Read these off the grid that follows. Rows and columns are numbered from 1.
1) Read off the entry directly above 516.
2) Read off the entry in the top-right corner.
3) Read off the entry directly below 516.
4) Read off the entry at the centre.
5) Read off the entry at row 3, column 1.
6) Read off the entry in row 3 and column 2.
7) Read off the entry just right of 494.
8) Read off the top-left entry.
342  336  600  304  508  472  609  535  344
335  490  616  302  701  478  718  405  470
322  489  492  688  289  468  557  662  361
371  841  601  525  494  351  641  441  614
609  516  705  167  508  472  444  521  495
364  793  612  466  525  332  662  410  614
362  543  637  372  710  720  646  546  322
486  434  549  443  261  249  486  550  538
580  809  730  285  501  489  457  522  545
1) 841
2) 344
3) 793
4) 508
5) 322
6) 489
7) 351
8) 342

arr = ((9.303, 16.680, -6.302, -6.255), (7.709, 17.619, -0.565, -6.095), (2.783, -5.755, 13.337, -15.989))
The entry just right of 7.709 is 17.619
The entry just left of 13.337 -> -5.755
The fifth entry in reading order is 7.709
Give the smallest entry.
-15.989
Give the entry just left of the smallest entry.
13.337
Give the 2nd smallest entry.
-6.302

array([[-0.186, -0.143, -0.187,  0.104,  0.024,  0.000, -0.040,  0.033,
        -0.004,  0.123, -0.251,  0.210],
       [-0.184, -0.138, -0.181,  0.103,  0.023, -0.005, -0.033,  0.033,
        -0.005,  0.120, -0.252,  0.208],
       [-0.082, -0.153, -0.215,  0.186,  0.021, -0.059,  0.046,  0.030,
         0.090,  0.034, -0.258,  0.095],
       [-0.183, -0.136, -0.179,  0.102,  0.021, -0.009, -0.028,  0.034,
        -0.005,  0.117, -0.252,  0.207],
       [-0.080, -0.145, -0.201,  0.183,  0.017, -0.067,  0.072,  0.032,
         0.088,  0.026, -0.258,  0.092],
       [-0.085, -0.158, -0.230,  0.191,  0.023, -0.053,  0.031,  0.034,
         0.093,  0.043, -0.258,  0.101],
       [-0.184, -0.138, -0.183,  0.100,  0.024, -0.002, -0.038,  0.028,
        -0.006,  0.121, -0.251,  0.207],
       [-0.076, -0.135, -0.195,  0.177,  0.017, -0.072,  0.086,  0.026,
         0.085,  0.019, -0.259,  0.084],
       [-0.080, -0.148, -0.206,  0.183,  0.019, -0.064,  0.060,  0.028,
         0.089,  0.029, -0.258,  0.091],
       [-0.182, -0.133, -0.174,  0.101,  0.019, -0.014, -0.021,  0.034,
        -0.006,  0.113, -0.253,  0.206]])
The largest entry is 0.210
The entry just right of -0.181 -> 0.103
The smallest entry? -0.259
The entry just left of 0.030? 0.046
The entry just left of the smallest entry: 0.019
The entry just right of -0.053? 0.031
The entry just left of -0.067? 0.017
The entry just left of 0.208 -> -0.252
The entry just left of 0.117 is -0.005

B =
[[5 3 4 3 4 2]
 [5 4 3 4 3 2]
 [3 5 5 4 4 5]
 [5 2 4 6 4 6]
 [3 5 6 2 6 2]
 [4 3 4 5 3 7]
 [2 6 6 6 7 6]
 [2 7 5 5 6 5]
 [4 4 3 5 3 4]
 [3 5 4 6 5 6]]
What is the first entry in reading order?
Answer: 5
The smallest entry in the last row is 3
What is the 5th entry, reading row by row?
Answer: 4
What is the third-last entry, reading row by row?
Answer: 6
What is the 5th-last entry, reading row by row?
Answer: 5
What is the entry in the top-right corner?
Answer: 2
What is the second entry on the diagonal from the top-right corner?
Answer: 3
The last entry, reading row by row is 6
The fourth entry in reading order: 3
The 3rd entry on the diagonal from the top-right corner is 4
